Each path is a new rotation, seen through one point. The rows after it are directions, each followed by how far the rotation turns it, in degrees each step (0 if it stays put).
Each turn is a multiple of 5 degrees from 10 to 175, or 0.
Each row of a path follows its step; steps can be skipped.
Path 1:
step 0: [ 12  20  -9  -4 -11  15  20  10  -6  11  -5  -5   3 -22  13   3  16  20
  -9  11  -8 -31  12  27   7  -3   1   2  24  13  -8  -5 -11   1  -1  22
 -10  -7  11]
step 1: [ 10  14  13 -21   0 -18  -6  18  -9  -9  23  -2  14  -1  34   3   0  -3
  13  -4  -6   6   9 -16   3   2  20  19   9 -12  18  13  20  -7   2  -4
 -14   8  15]
step 2: [ -2 -14  -5 -11 -11   7  12 -11  22   5 -14 -13   4  -6  12 -22  -7  -1
  -6 -13  26  -8   2   9  11   0  25   2 -17  18  -9  25  -1  -7 -22 -14
 -23   9 -10]
step 3: [ 15   6  -5 -23  12  -6 -13   2 -12 -31   4 -22 -14  18 -30  10   9  -6
   9  13   2  -7  17   5  22 -12  -1  14   1   3 -12   7  -4   5  -3  16
 -13   3 -18]
step 4: [ 11  -2   2   9 -15  -5 -16   3 -12  -2  -5  14   2  10  27  14   3  23
 -24  -7   3  -3  -2  10   2 -19   7   5 -13  15  -1  23  10  35  -7  18
  18 -10   2]
step 5: [-18  22   4 -13 -19 -15 -11   5  26 -10  -1   2  28   0  -1  20 -24 -22
   4  -2   1  -7  24   5   1  -1  -9 -10  22  16  -5   7   5   1  -6 -13
   3 -14   1]
step 6: [-22 -14 -10 -21 -17  -1  -4  -6 -10  -4  -8 -10 -30  14   6  -5 -11 -11
  -8   4 -21 -22  11  -1  -5   0  23  10 -23   1   0 -16  10   7  -2 -21
  11  10  14]
step 7: [ -1  -2 -17  12  -7 -10   5   8  16  10  12 -10 -11  -5  10 -19  10   5
   4  21 -11 -17  13  -8   5 -22 -10  13  16  -3 -30  -3 -18   6 -23  15
  -3 -25  -2]
step 8: [-10   7   0  -7   1   4 -10  32   1 -24  22   1  17   9  10   6 -18  15
  -1 -22 -17   3 -11  -6  -9 -12  28  18  -6 -11   1  -1  -1 -19   6  18
  10  -9  -9]
step 9: [-29   8  -5 -19   1  25   7   0  13  26 -17   3  20   6   8 -16   8   5
  -4 -16  -1 -21   6   0  13  -9  10 -17  14   9   5   7   2   6 -17   7
   2  23 -17]
step 10: [ 13  -3  14 -22  26  -7   4  27  -1 -15 -22 -26 -10  -5   5  19  -1   6
   8  -1  -8  -4  22  -6  15  -4  -6  16   9 -18  -9 -16  -2  11  -8 -13
  -1  19   2]
Speeds:
[ -1   4  -5  -1  -2   2   8  -6  -1   0  -1  -4   0   6 -12   3  -3  -8
  -6  -8  -1 -10  -3  -1  -5  -4   5  -4   2   4   3   0  -4  -5   1  -6
  -3   8  -5]	110
[  4   1   1   1   8   7   3   7  -2   3  -1  -6   7  -3   7  -2   5   4
   1  -3   6   0  -2   1   2   2   1   3   4  -2   5  -6  -5  -2   3   2
 -12  13   5]	35
[  0   7   0   7   3  -4   2   4   7   3   3  -7  -7   1   6  -4   8  -3
  -1  -7   1  -1  -4   4  -1  -1  -6  -8  -5   1   6   3   0   5 -13  -4
   2  -1  -1]	145
[ -4   7   4   1   4  -2   0   7  -5 -13   3   2   2  -2  -5  -7   3  -3
  -1   5  -3   6  10  -6  -1  -3  -4  -3   3  -1   1   7  -9   0   0  -7
   0   3   2]	160
[  7   4   1   8   5 -12   6  -3  -1  -4   1   0   3   7  -1   3   6  12
   0   6   0  -4  -2   1  -8  -4   6   1   3   3  -3  -2  -2  -1   0   6
   4  -2   6]	100
Path 2:
step 0: [  5  -8 -17 -24  19 -20 -16  -9  16  23  -1 -11   5   3  14 -23  22   4
 -10   5   5  -4   1   0 -19   0 -19   9 -18  15  30  26 -12 -13 -19  14
  -3 -24   2]
step 1: [ 12 -11  -4  25   3 -12  13   9   5  16   8   2  15 -13   6  15  10  -3
 -14 -12 -23  32  17  -9  10  -9   3 -10 -44   4   3  -6   1 -10 -14  29
   0  21  14]
step 2: [ 17   7 -31  -7  37  -2 -15  13  -2   8 -14  20  14 -13   7  14  10 -13
   8 -14  21  -3  -5   8  -4 -13  16  -5   6  18  20   4 -26   4   4  -7
  -4   6  37]
step 3: [ -6 -17  -2 -19  14 -23  25   5  -8 -18  -1  -8  22   6  16   0 -16 -30
  -9   9   2 -12 -20  -5  15  -8   5  -4 -44  -2  -5 -11 -14  25  -5  16
 -13  -3   4]
step 4: [-17   0  -5  -2  30 -28 -21  19   2 -12  27 -18 -16  12  12   6   4   6
   2 -12  11  -1   5  31  -7  -7  -5 -18 -13  -3 -11  -1   4 -19  27   3
  -6   4  32]
step 5: [ -8  -4  16 -25   8 -19 -21   0  10  -9   0  -6  14  -5 -20 -18  18 -18
   9 -13  -1  18 -23  -1  25   3 -11 -21 -13  22   2  -6  -8 -15 -30  -5
 -31   5  -7]
step 6: [ -2  13 -34 -16  -3  -2  -4  15  33  23  20  -7 -10   9 -15 -11   1 -16
  -9  -5   5  24  -3  20  -2  -1  -6 -13 -14 -23  -9  -6 -23  10  -5  21
  19  21   6]
step 7: [-10 -18  -3  10  10  -4 -24   5  24  -3   4  -7  -5  14  -4  40  19 -19
   3 -20   0  -5  -8 -20  12  20 -11  27  -1  25   3  -5 -31  10  -8  15
  -7   2   9]
step 8: [-19  21  -1   2   4 -12  12 -27  20  23  10   0  12  -2  -7   8 -18 -14
  -6  -6 -18  -6  -4  23 -20 -18   5 -15 -22  22  10  -1 -37   3  19   9
 -14 -10  -5]
step 9: [-24   4  -4   7   8 -33  -7  36 -11 -16  12  14   8   1 -16   9  20  10
  12 -15   1  16  -5   5 -26  -5  12  20 -24   7  -1  15  -6  13 -16  17
   3 -23   0]
step 10: [ -1  19  -9  12   4   4  -1  -4 -23   0  28  31  12 -15 -18  22   4 -18
   7  -6  -5   6 -24  14  15  -1 -27 -21  -9  -3  -6   1  -1  10  12  10
 -36  14  11]
Speeds:
[ -3  -6   0   9  -1  -1  -2  -1  -3   1   3   4  -6   5   0  12  -3  -3
  -8 -10   7   6   1   0   2  -2  -4   3   1   1  -5   1  11  -3  -3  -3
   2   1   7]	130
[ -4   6   3   5  -3  -5   0   5   2  -9  -5   0   6   2   7  -2 -11   1
   7  -5  -3  -3  -4  -2  -7  -6  -7  -3   0   0  -4   3   0   8   2  -6
  -1  -4   6]	65
[ 0  3  1  3 -1  6 -3  3  9 14 -9 -8  2  1 -1 -1 -1  0 -3 -3 -7  5 -6 -7
  2  3 -6  4  0  3  0  6 -3 -5  2  2  9 -2  2]	55
[ 7 -1  1  1  1  3 10 -8  4  3 12 -3  4 -2 -5 -6 -4 -1  7 -6  0  0 -2  1
  0 -8  1  0  1  2 -6 -3  5 -1  8  8  5  4  3]	160
[  6   7  -1   4  -1   5  -7   1  -1  -2   1   9   5  -6  -1 -12   6  -6
  -1  -6  -1  10   4   2   3   7  -1   3  -5  -1  -2  -2   2   8  -1  -6
   3   3   2]	85
Path 3:
step 0: [ -8  36  -5  -7  16   8  13 -22   2  -6 -24  11  -5 -11  -2  -6  29   7
  -4   4  -4  -3  15   8   9 -25 -16  -6 -16   1 -29   1  22  -6   2  14
   4  -8 -12]
step 1: [  6   6 -24   0  17  14  -2   2  24  -7  -7  19  -7 -11  22  -2   9   6
   6   8   0   2   5   9  -5 -39  -3 -15   8   3  21   6  10 -18   9 -30
  26 -11  -7]
step 2: [  1  15 -22   6  19  18   4  -1  22 -25  21  -4 -27  -9  -9  20  -7  18
  -5   5 -12 -21   4  20   1  -3 -16 -14  12  -6 -15   0  22 -17 -10  10
  -3  -6  -1]
step 3: [ -8  12   6  17  17  -1  13 -13  13 -17   1  21  -5 -11   4  14 -12  12
  32  15  -6  25  21 -20 -15   3 -23  -3  15  -4  13   3   6 -30   7   1
   6  -6   5]
step 4: [ 13  19   6  25  37   0  -6  -5  12  -1  24  -6   0  15 -12   1  14 -14
  -8  26 -11  -1   0 -12  -4   8 -12  -8   6   6 -11   8  17 -25 -10 -15
  10  18 -17]
step 5: [ 13   4  -2  26  26  18   9  -9 -22 -27  16  -4   4 -11  10  -5  16   7
  14   9   2  18 -13  -5 -11  -8 -32  11  20 -19  -6  10  -3  17   8 -15
   0  -1  -2]
step 6: [ 12  25 -20  22  19  -5   6  10   4  -5  -5  -3  -7 -28  -1 -12   7 -17
   5   9   8 -21 -10 -20  18  21 -10   2  -2 -33  -3   3  -1 -14  17 -12
   6  19   1]
step 7: [ 20   3 -12  33   8  -5  12 -10 -13 -10  -5  -4  11  -2 -10  11  16  -1
  10  -6   5 -15   9 -16  13 -26 -18  18 -17  -8   9  13  21 -10  -2 -18
 -31  -8  11]
step 8: [-13  16  -8  16  19 -16  10 -17   8 -14 -16   3   9 -35   7  -8   2  -6
  -8 -19 -21   3 -23 -18  18 -16   8 -11   1   0   0  18  26   6  -5  -9
  -4  11 -10]
step 9: [ 12  20 -10   2  14   6   8 -20  -9   9  -7  17  -3 -27 -26   4   5   6
  17 -11  22 -23 -12  12 -10 -32  -3   8  11  12   5   2  16 -11   3  -9
  -2   7 -25]
step 10: [-10  27   3  -9  23   5   2   1   9 -13  17  29 -10  -7  13  -2  -3  14
  -3 -21  15  -7   7 -14  22 -29   4   6   1 -11 -17  13  26  -9   1  -4
  19 -11   5]
Speeds:
[-1 -6  5  1  1  0  1  4 -5  8 -8 -5  5 -7 -3 -4  2 -5 -5  6 -6 -5  0 -5
  2 -1 -6  9  4 -9 -1 -4  5  6  1 -6 -4  1  4]	40
[-1 -1  0  1  6  1  7  5  1 -3 -2  3  7  1 -1 -7 14  4 -1 -1  0 -2 -4  9
 -7 -3  8 -2 10  3 -2 -3 -4  6  0 -4  4  5 -5]	90
[  6   3   1   0   2  -4  -5   2 -10   7   3   3  -3   6   4  -5   5   5
   8  10   3   6  -5  -3   7   1   0   1   2  -6  -7   1  -4   1  -8   6
   4   3   2]	55
[ 11  -5  -1   3   1   4  -1   5   0   8   5   0  -6   9  -9   1  -5   4
   2   3  -1  -7   3   3   1  -4   6   1  -5   3  -1   2   4  -1   3 -11
  -4   6  -5]	140
[ -2  -2  -2   4   0   7   9  -4 -12   0   1  -1   2   7  -3  -3   0   1
  -1  -1   1  -6   5   7  -2  -4 -10   5  -1   5  -3   3  -1  -2  -3  12
  -4  -3   0]	155
[ -9  -4  -1 -10  -1  -2  -3   3   7   5   2   0  -7  -1   0   0   1  10
   0   9  -5  -1   4   3  -3  -8  -5   2   2   4  -2  -5   7  -3   1   3
   9  -3   1]	35
Path 4:
step 0: [ 19  13 -13   4 -20 -11   2 -17 -13  10   9  -5  -5   6   9  -3  13   8
 -19  -2   5 -22 -15  11  -8 -11 -34 -26 -19 -12  -6  15   5  21 -20  -7
 -18  11 -11]
step 1: [ -3  22  11  19 -21  -8   4 -14 -19  12  18  12   8   4  27 -11  24   5
  13  10 -18  -8   1   2 -23   0 -20 -14   6  -5   2  -5   3   5  10  28
 -25   9   0]
step 2: [ -2   3  -8  17  -2 -19   2 -21   1   2   7   3  -5 -29  22  12  15  27
  17  -1   7  -4   3   2 -16 -20   4 -34 -26 -15 -22   7  -1   5   7   4
 -17  -3   1]
step 3: [ -2  15  -2   6   1 -21  -7 -10   0   7  12  -7   9 -28  32  -8   1  26
  11  29  -7  -3  -6   8  13  -8 -22   1   4  16 -15  -6   1  11 -11  -6
 -27  22 -14]
step 4: [ 19   4  -3  -8   3 -16  13   3  -2  19  11  -9 -11  10  20 -13  15   6
  10   1  12  -2   1   5   8 -24 -24 -27  -6  -7 -15  14  33  -2 -17   4
 -34   5  -3]
step 5: [-11  16   0  -2 -17 -18  25  -8   3  11   1  -8 -12   3  27   4  10  12
   9 -10 -37   4   3  -1 -22 -17 -13  -8  24  -2 -11  -1   5  11   2   1
 -31  17   7]
step 6: [-13  -4  -5  17   0 -25   0 -26  10  25   6 -11 -14  -9  -2   2  29  30
 -15   7 -12  -7  -9  -4  -4 -23  -2  -2  -6 -11 -25  18   6  -4   0   8
 -24 -13  -8]
step 7: [ 11  25 -13  14  -7 -21  -4  -7 -15   3  13 -20  26  -3   4   0  10  19
   0   6 -15 -13  -9  -8  -7   6 -26  -8  13   8 -27  15  -2   0  -5 -23
 -28   5 -15]
step 8: [ 18   5  -6   1  -4 -23   4  -9  -2   2   3  -2  -6  15  11 -15  42  17
   5  15 -12   2  17   9  -6   0 -19 -40   0   2   3  11  10 -12  -1  11
 -16  -1 -25]
step 9: [  4  -2 -11  18 -12 -20  11 -10 -14  -1  14  -2  -7  -6  13  14  -8  35
  -1 -10 -29   4   3   1 -14 -19 -24 -28  -5 -11  13   6 -10  13  -2   2
 -18  22  -5]
step 10: [-10  -5  16  17  -6  -4  10 -17   3  29  12   1  11 -12   4  -3  12  22
   3  23 -12  -2  -3  -3  12  -4 -12 -15 -19  -1  -4   7 -12  -2  -5  22
 -48   0 -13]
Speeds:
[ -4   6   0 -13  -2   3   4  -1   0   2  -4   0   1  -5   5  -7   2  -4
  -2   3 -10  -2   1  -1   2   9   0   4   1   4   0  -5 -14   4   1   1
  -4   3  -5]	160
[  5  -3   7  -2  -5   0  -2  -4   0  -3  -1  -2 -11  -1   2   0   6   4
   5  -4  -6   1   0   1  -5  -5  12  -6  -1  11   2  -5  -3  -5   1  -8
   4   2   5]	110
[  1   7  -1  -1   2  -6   4  -1  -2   2   0   0  -7  -3   1   6  -1  -2
  -5   0   0   6  -1 -14   0   3   1  -4  -1   6   6   4   3   6   9  11
   3   1   7]	95
[  5  11  -1   2 -13  -2  -4  -6   1   4   4  -4  -3   4  -8  -2  -1  -3
  -4   4   3  -1   8  -1  -8  -3   1   6   0  -2  -8  -6  -2   3   4   0
   4  -7  -1]	60
[-5 -1  1 -3 -4 -5  0  9  4 -1  2 -1 -4 -1 10  1 -4  0 11  3  6 -6  5 -6
 -1 -1  1  9 -9  2 -5 -2  2  0 -8  5  0  3  5]	40
[-7  1  3  4 -6 -2  0  6 -3 -5 -5  6  1 -6  3 -9 -4  5 -3 -4 -3  6  4 -4
  1 -8  7 -3  6 -4  0  6 -2  4 -6  3  3 -9 -4]	100
[-3  5  4 10 -3 -1 -4  3 -2 -4  3  0  7  1  3  4 -7  2  5  3 -8  3 -2  0
 -4  1 -4  8 14  6  4 -5  3  2  2 -3  1  8  3]	170
Path 5:
step 0: [  8  -7 -25  16 -21 -15 -13 -16   9   6  -9  -7  -2 -15  -1  -1   0   5
 -11   3   5 -34 -11   7  16  -5   7  -8  20   7  10  18 -24 -29 -25  -7
  -1  26  12]
step 1: [ 15 -18 -26   0 -14 -15 -42  -1  -1  -2   9  18  -7  12  15  -5 -41  23
  -8 -10   1  16   1  -6  -1  16   5  11  -7  18   8  -5   1   9  -8  -5
  13  11   1]
step 2: [ 10   5  -2  21  20  10 -23  14 -31  14  10  23  18   6 -12  -3   6  11
 -16 -10 -16   2  -7  14  15   5  14   7  10  -3 -30  -2 -10 -14   2   6
  15  29 -11]
step 3: [-10  -5   3   8  -7  21   3 -12   3  18  19 -16 -17  13 -19   6 -12  22
 -10   7   3   8 -27  17   7  -1  21 -20   7  16  21 -12  13 -27  -4  11
  17  23  13]
step 4: [ 17  24  -7  -7   7   5 -17  -5   0  14   9  18 -20  23 -18  24 -19  16
   3  19  23  -1   6  10   5  -8  18  24   8  16  -5  -2 -15  20  -6  14
 -17  -1  18]
step 5: [-11   0 -17 -12  10  -8  -5 -15 -19  -2   4   6  35  -3 -23  12   8   4
  13  -6   2 -16 -38 -13   8 -15  32  10  13  23 -10  -2   1  11   2 -18
   2  12   6]
step 6: [ 18 -13  -4 -14 -10 -12  10 -14  15 -11  30  15   2  26   7   3  16  14
 -31  11  21   7 -25   5  11  -5   4 -23   0  13 -10 -19 -14  -2  -6 -18
  13  -7   7]
step 7: [-14 -17  -5  -4  19 -11  -3 -16   0  -6   5   4  -4  12  18  -5 -22  17
   9  25   1 -28   5   6  25   8  15  14  18  -9 -21 -18 -39 -11   0  10
   1  -1   3]
step 8: [ -3 -11  19   5   4  -4 -44 -23  -6   5 -23  -2   6   0  16  -2   3  18
   4  20  16  -9 -25   8 -23  -5  15   5  -1   0 -11   0  11  -7 -10 -20
  29   7   8]
step 9: [ -9   9   2  30  -8   7 -32  -5  10 -11  33   2  -5 -18  13   2   2   9
 -23 -11  34  19  -4   1   4   3  18  -2  19  -4 -26 -16  -6  -1  -4  -1
 -15   6   4]
step 10: [-29  -8   0  -4  13  -3   0   1   2 -15   2  -5  22  13 -13 -23 -30  10
   0   8   7  24   4  39   0 -16  25   7  11  15  -9   5  -4  -9 -19   5
  -8  15 -13]
Speeds:
[ 1  1 -1  3 -3  5 -2  2  3 -5  4 -2 -4  3  2  6 -2 -9 -1  7  6  6  2 -5
 -8  6 -1 -4 -1  5  7 -2 -5  4  4 -8 13  4  1]	140
[  0   6  -4  14   6   0   4  -7  -5  -1   0  -6  -6  -6   1  -1   5   0
  -2  -3  -5  -1   0  -4   0  -3   2   2   1   4  -1  -1 -16   3   2   2
  -3   0  -4]	155
[  1  -1   4  -5   0   4  10  -1   2   0   2  -4  -5  -1   1  -2   0   7
   8   4   3  -3  12   8   4  -3   1  -3  -4   2   4   5  -8 -10  -2  -1
   3   5   6]	100
[  4 -10 -15  -4  -2   0   5  -7   0  -5  -8   6   2   4  -2   0  -1  -3
  -2  -2   5  -1   3  -3   4  -1  -7  -2  -1   6  -4   2  -2  -4   4  -5
  -4   2  -6]	65
[10  4  9  1 -1 -1 -6  0  0  1 -7  6  0 12  0  0  6  1 -5  0  0  6  1  7
 -6 -9 -6 -1 -4  5  1  2 -6  0 -5 -2 -1 -6 -3]	160
[ -2  -4   1   5   1   9  -8   0 -12   4   0  -6   3   5   3  -7   2   5
  -4   6   8   2   2  -3   3   0  -6   3  -3  -5   5  -2   2  -4  11   2
  -5   2   0]	60
